128 stands for zero in the data rows.
Some points, each followed by its number:
[160 168 154 135 143 115 100 112 143 187 159 134 124 119 122 139 139 136
 117 131 127 128 126 138 128 134 126 125 125 131 128 127] 0
[120 122 108 143  76 115  92  90 155 126 128 155  87 131 133 126 137 125
 112 132 132 121 126 127 128 136 137 133 136 128 125 135] 1
[102  76 188 109 141 113 153  74 186  81 146  93 123 115 133 132 128 121
 104 129 115 152 129  96 138 101 143 135 130 135 139 129] 2
[127 172 130 123 130 111 152 142 136 125 137 132 152 129 132 121 126 135
 150 127 137 115 130 145 123 142 117 123 126 128 123 127] 3
[ 49  72 106 126 138 105 146  84 101 142 123 132  50 125  83 123 130 118
  63 140 150 107 115 114 130 140 152 134 147 122 128 121] 4
[106  86 113 120 153 114 102 161 108 111 155 114 132 108 140 136 124 131
 115 134 138 119 127 126 124 131 135 128 136 126 129 133] 5
[145 151 201 162 148 129 150 150 160 156 123 102 125 133 131 139 134 133
 105 114  80 198 128  56 153  56 145 138 120 139 152 143] 6
[ 69 164  58  98 125 115 146 141 135 139 141 136 136 125 129 127 131 134
 138 129 148 106 128 162 122 163 127 121 130 126 124 126] 7
[100 144 126  84  99 123 178 109 157 118 146 122 114 125 136 125 134 127
 100 137 130 124 122 119 124 130 137 130 132 124 130 132] 8
[114  99 118 166 127 191 173 140  96 154 119 123 129 122 134 125 132 128
 126 125 137 123 125 131 124 140 129 122 127 131 126 126] 9
[ 73  76 132 117 144 131 151 121  86 147 115 126  79 128 114 132 135 117
  88 134 135 125 122 120 135 130 145 134 132 128 132 130] 10
[146  94 101 163 146 105 156 145 120  78 171 138  82 141 149 132 125 135
 122 125 120 138 132 120 126 117 136 128 129 128 138 131] 11
[165 139 125 101 155 122  85 139 157 107 108 146 161 112 119 122 129 119
 128 129 117 147 128 119 134 113 134 129 127 132 131 127] 12
[153  95 149 157 119 175 172 163 102 132 142  94 123 136 126 131 137 128
 112 130 119 146 128 123 137 124 135 138 125 127 135 125] 13
[132 115 155 131 102 107 103 157 103 127 141 119 127 124 133 129 125 128
 120 131 131 127 124 122 129 126 129 131 132 128 129 126] 14
[131 161  68  93 104  99 147 140 110 150 164 163 161 134 135 107 128 147
 170 135 155  91 127 193 114 182 110 119 124 121 111 123] 15
[128 124 112 125 113  89 105 163 157 109  77 138 125 101 113 151 129 120
 128 127 115 149 125 111 134 121 121 133 128 132 133 124] 16
[167 209 195 151 160 138 148 128 147 126 128 127 157 132 128 133 132 133
 162 122 124 136 133 151 124 133 113 123 121 124 125 129] 17
[142 136 105 118 129  83 143 189 110  88 139 143 121 122 135 148 111 122
 147 118 121 132 129 126 125 121 116 122 117 126 131 129] 18
[158 114 164 129 135 131 119 137 153 104 139 132 165 134 138 122 128 139
 179 121 126 123 141 144 122 133 105 125 119 127 121 132] 19
[181 147 110 114 158 144 137 171 112  90 160 160 129 122 140 120 114 129
 158 128 135 115 133 130 125 128 109 125 132 133 119 122] 20
[115 144 128 181 122 159 101  98 138 117 132 132 141 133 131 123 129 133
 127 124 130 125 129 141 128 138 127 125 133 125 123 128] 21
[136  96 121 113 128 146  90 143 143 108 143 129 131 132 120 119 127 126
 133 132 139 117 129 137 124 137 122 125 132 129 117 126] 22
[ 79 140 162 100 133 111 154 104 164 121 130 104 136 128 139 137 129 125
 111 117 106 165 126  92 138  94 134 130 123 136 137 133] 23
[155 108   7 112 203 169 144 177 129  89 162 161 123 125 132 120 129 134
 147 139 153  84 131 161 122 152 118 119 133 122 120 122] 24
[149 120 124 100 176 131 139 138 140 106 114 157 141 129 130 131 118 126
 145 126 121 138 130 129 129 122 126 124 127 129 124 130] 25
[130 160 151 110 108 144 104  84  93  94  98 111 104 141 134 118 126 124
 102 133 120 137 127  86 135  96 138 142 134 136 125 131] 26
[136 166 186 165 130 139 125 123 144 140 135 130 115 126 116 134 133 121
 102 124 122 144 119 115 130 122 140 132 131 128 138 129] 27
[172 101 115 132  89 198 128 116 181 120 120 125 106 135 125 123 130 127
  98 125 115 142 125  98 133 106 144 134 133 128 135 131] 28
[163 148 113 113 162 132  84 127 124 103 115 141 165 124 128 121 122 121
 150 129 121 134 128 120 123 116 120 125 127 124 131 124] 29
[ 79 111  79 170 143 113  98  78  95 143 181 154 104 142 115 138 128 115
  91 140 144 110 122 134 128 149 140 127 132 125 130 129] 30
[187 130 101 109 150 158 167 151 116 102 158 118 102 139 131 132 126 127
 125 124 122 132 125 117 135 122 134 132 125 127 133 129] 31
[ 86 150 119 148 101 183 108 159 123 119 137 109 114 124 111 136 126 132
 115 127 128 135 129 128 126 128 132 128 132 129 127 127] 32
[156 164 177 170 185  98 128 153 146 173 141 109 125 125 129 124 133 133
 155 120 120 136 131 128 126 116 120 129 124 129 123 135] 33
[ 90 164 104 101 120 105 154 146 157 146 145 133 149 141 138 121 127 141
 141 127 124 135 135 129 129 132 122 125 130 138 129 129] 34
[164 102 121 135 144 135  88 178 152  98 116 135 187 119 120 119 124 127
 146 132 118 131 128 125 122 118 121 129 121 127 135 123] 35
[114 128 116 173 128 114  86 124 159 142 146 152 115 124 131 120 124 131
 123 138 143 115 125 149 123 146 128 121 132 123 124 130] 36
[149 125  14 111 118 176 124 106 133 152 146 158 116 125 115 121 124 130
 143 138 167  62 130 186 112 190 118 118 137 123 106 123] 37
[ 92 105  92 130 143  88 136  77 125 134 121 131 124 107 127 130 126 127
 123 133 151 102 125 139 121 152 127 127 132 120 119 128] 38
[ 68 128  97 140  69 135 116 149 143 117 119 118  99 122 113 137 128 124
 104 128 135 137 123 115 129 121 135 126 133 128 129 128] 39
[142 106 123 116 138  87 130 136 108 110 139 140 140 123 126 131 131 125
 130 127 125 130 127 131 129 127 128 131 125 130 131 129] 40
[120  78 176 141 106 121 117 120 173  78 163  74 116 142  93 120 115 123
 106 119 110 158 130  91 140  93 137 135 125 131 143 132] 41
[135 141 227 154  92 133 154 197 149 108  92 100  99 130 128 133 134 120
 104 130 116 149 127  95 142 108 143 132 136 127 134 135] 42
[122  97  59 159 139 134 141 139  83 166 138 103 169 102 115 118 121 126
 139 135 159  85 129 164 113 171 115 123 130 120 122 126] 43
[ 64 136 100 100 103 121 141 171 119 159 114 137 112 126 120 128 127 130
 108 127 127 130 126 133 131 138 136 129 128 122 133 127] 44
[136 133  69 126  81 140 126  96 105 158 153 145 104 120 122 125 132 128
 125 136 155  88 125 163 120 170 126 119 135 123 112 120] 45
[178 109 125 175 111 169 218 135 115 120 132 117 138 130 137 125 125 128
 139 129 121 135 127 120 129 114 121 130 123 131 126 131] 46
[124  78 171 113  93 205 108 157  95 133 149 126 133 124 136 127 129 130
 137 138 135 115 133 129 132 126 118 133 129 129 125 131] 47
[160 122  91 133 106  87 136 127  72 116 166 154 164 120 107 129 148 145
 171 130 145  99 128 168 120 152 120 122 125 130 114 123] 48
New points follow, each followed by the number of its nearest point above, looking only along the 4 directions in which the numbered points spread most.
[115 111 163 113 138 160 116 132 121 115 134 115 151 135 135 129 128 131
 145 128 118 135 127 130 130 121 124 126 126 122 128 130] 14
[148 110 143  92 137 127 111 132 105 151 128 132 156 119 149 132 127 131
 156 126 130 116 127 138 119 136 115 122 122 124 121 123] 3
[119 142 110 164  81 148 140  88  95  72 103 137 129 138 122 111 126 128
 122 131 135 110 125 141 126 145 128 126 133 126 123 120] 32
[ 94 107 157 106 167 141 127  96 111 145 116 159 109 133 117 120 125 127
 119 127 133 119 127 131 129 134 131 127 131 130 123 123] 8
[150  90 238 141  79 102 132 177 114  86  71  89 166 154 148 148 122 118
  99 125  90 189 126  48 145  49 151 136 124 139 147 137] 6
[158 121 108 124 114 126 102 100 154 153  78 134 135 114 144 126 116 136
 128 121 119 139 132 107 129 114 132 130 127 136 133 132] 14
[127  90 130 140 144 137 131 192  90  91 152 139 109 118 169 130 115 122
 128 130 132 137 122 108 133 114 132 132 128 134 132 123] 11
[160 128 137 137  93 132 191 132  94  99 121 135 117 122 122 133 130 120
  96 123 121 139 116 110 133 114 146 129 135 132 130 130] 28
[174 125 145 138  78 113 188 142 140 180 146 128 145 110 137 128 119 110
 141 119 102 168 133  99 135  93 138 138 119 129 144 134] 27
[ 47 151  49 102 121 124 151 119 134 140 161 140 124 123 134 117 137 129
 131 135 156  87 133 159 116 163 121 124 139 126 116 125] 7
[133 152 112 115 107  75 111 144 108 139 145 140 128 104 119 126 134 127
 138 122 131 132 128 147 124 140 126 133 122 122 134 126] 34
[101 142 138 133  83 138 112 185 150 131 123 101 134 133 121 139 127 129
 109 119 106 167 127 115 139 108 137 134 118 125 139 133] 26
[220 154 187 155 157 110 138 148 178 173  96 104 205 143 147 131 117 135
 196 119  97 153 133 119 133 103 101 120 112 134 133 135] 17
[131  90 146 144 117 136 104 141 150 107 148  98 156 129 131 125 119 133
 150 128 127 130 127 136 127 128 121 127 126 125 125 131] 14
[108 149 113  71 104 137 169  99 150 127 158 122 132 118 134 131 134 127
 121 133 135 111 129 131 122 138 127 121 132 128 122 124] 36
[156 160  67 107 127  98 152 163  80 112 152 127 121 131 126 141 122 134
 173 124 143  96 135 180 120 165 107 118 122 122 117 123] 48
[149 140 132 163 191 126 147 158 149 139 139 122 104 116 128 130 136 129
 112 134 119 141 128 116 129 117 134 129 130 125 133 129] 14
[121 141  91  92  82 112  85  70  58 120 110 110  71 116 118 120 134 132
  95 134 137 117 126 139 129 138 135 128 132 124 122 128] 30
[104 151  75 156  83 159 150 114 115 113 109 129 100 101 110 138 128 134
 137 136 146  90 128 157 117 160 121 120 130 122 117 120] 45
[ 88  92 152 171  64  90 109 115 184 116  78 127  62 110 125 156 132 118
  64 123 107 168 123  74 148  89 157 142 136 129 145 133] 2
[136  98 124 149 138  88 142 109 121 146 122 113 134 125 129 129 137 123
 124 127 119 137 131 130 133 121 121 129 126 125 129 128] 14
[ 72  94 148 169 132  88  95  91 105 131 164 133  73 142 131 145 131 113
  50 126 110 159 124  63 151  85 157 144 139 125 150 134] 2
[106 129  75 171 139 130 147  80  81 118 118 112 118 121 121 125 131 124
 123 129 134 122 133 141 120 139 124 128 131 127 124 125] 44
[103  94 174 142 118 129 149 103 122 151  85 135 101 121 127 126 127 124
  91 129 118 142 120  95 138 100 138 140 137 130 143 131] 26
[154 115 161  95 146 161 151 151  99 131 120 155 191 133 137 127 116 143
 201 129 137 105 135 180 118 156 104 118 120 128 112 123] 20
[155 106  11 109 160 201 150 117 148 157 135 124  91 126 123 129 129 121
 103 136 139 105 131 140 125 150 134 130 136 126 121 124] 43
[124 138 138 160 137 128  84 164 128 113 173 103 144 130 121 120 124 138
 141 137 132 119 126 148 119 144 117 125 124 125 120 123] 3
[146 150  98 116 153 135 129 147 113  77  99 117 147 136 138 116 130 138
 143 124 110 148 125 117 128 111 120 123 122 133 129 128] 25
[143 100 121 107 140 140  99 127 174 111 134 130 138 133 127 126 131 129
 139 132 128 120 123 140 126 137 127 133 122 129 125 121] 40
[148  89 147 150 151 106 189 131  92 132 130  99  95 162 120 134 137 127
 109 119  98 163 122  95 133 101 136 131 129 134 143 131] 28
[117 165  77 154 177 156 130 110  82  81 128 125 120 124 122 120 129 126
 120 132 131 124 124 134 124 137 131 127 132 128 130 124] 22
[172 118 127 120 122 102 141 120 104 162 127  87 127 141 127 133 136 124
 124 129 117 145 125 117 130 114 130 129 123 129 129 130] 14
[147 112 105 141 108  97 182 120  80 136 125 118 123 123 118 127 134 128
 115 133 135 120 129 121 132 128 137 126 131 137 126 128] 32
[114 130  74 121 157 110  70 107  87  83  95 110 106 137 132 122 130 138
 127 124 136 114 130 132 127 137 129 125 129 124 124 131] 5
[115  97 166 105 141 156 127 134 105 125 112 133 130 127 131 121 127 132
 137 129 121 138 127 131 127 130 131 129 127 133 129 133] 14
[169 120 157 210  73 164 131 112 220 118 102 129 152 139 134 118 127 133
 131 121 110 154 124 128 132 118 135 130 118 135 136 134] 27
[143 135 111 162 164 117 108 109 141 143 145 163 159 124 141 127 112 128
 157 126 137 117 130 135 128 133 111 122 126 133 118 129] 3
[179 154 133  95  91  92 119 107  89 124 154 147 147 130 119 128 124 137
 137 125 135 120 125 141 122 139 119 125 127 133 124 127] 3
[179 157 196 111  89  99 118 117 109 156 141 111 113 118 138 117 125 122
 115 126 114 152 130  98 133  98 134 127 124 133 137 128] 27
[126 109 190 170 106 135  94 132 133 117 115 104 140 127 141 127 120 119
 108 123 105 173 129  86 140  87 145 137 127 134 141 133] 42
[151 111 108 166  83 155 186 101 138 146 104 132 108 126 124 127 129 119
 103 131 124 132 122 118 130 123 141 131 137 127 123 130] 32
[ 94 165 109 119 111 107 152 144 130 136 145 137 124 126 132 119 128 129
 115 129 139 106 123 144 122 153 129 126 130 125 123 120] 36
[ 73 151 128  96 114 131 156 134 147 142 123 123 127 130 128 132 125 117
 117 125 120 144 126 107 133 109 136 128 124 130 133 125] 8
[127  91 167  94 152 143 116 141 125 153  92 142 142 130 139 126 130 127
 136 126 118 139 128 116 129 116 123 134 126 130 130 127] 14
[121 120 107 151 115  89 111  93 110 109  54 120 127 101 137 126 126 142
 129 129 120 131 126 134 130 129 127 126 126 125 126 125] 8
[133 119 170 166 121 115 105 174 160 141 123  93 127 118 135 120 129 126
 129 127 127 142 126 116 132 115 124 127 124 132 133 131] 27
[127 155 191 102 116 130 171 149 157 147 123 127 142 140 136 131 126 124
 138 126 108 148 131  99 133 101 124 133 122 132 128 137] 27
[107 178 155 153 160 157 116 127 120 141 143 130 134 126 122 128 129 137
 147 127 126 119 126 140 125 137 121 126 126 123 122 126] 0
[154 121 100 160  83 108 132 160 193 150 153 164 180 165 135 104 120 138
 185 126 131 117 137 153 127 143 104 118 121 125 117 127] 3
[118  87 151 140 137 119 125 158  99 145 116 122 103 134 145 133 137 120
  96 122 113 153 128 121 133 120 151 134 126 125 142 131] 26
[180 214  71 108 170 162 156 147 117 133 150 165 215 131 132 127 106 154
 255 133 162  52 140 252  98 219  65  99 114 124  87 117] 15
[166 136 127 179 166 101 141  89  93 168 130 119 208 143 136 126 120 128
 169 118 114 141 133 126 129 113 118 130 116 130 121 128] 3
[116 126  87 166 157 124 183 157 127 123 130 125  78 111 118 121 130 122
 100 131 146 107 120 132 124 146 138 129 138 124 124 128] 32
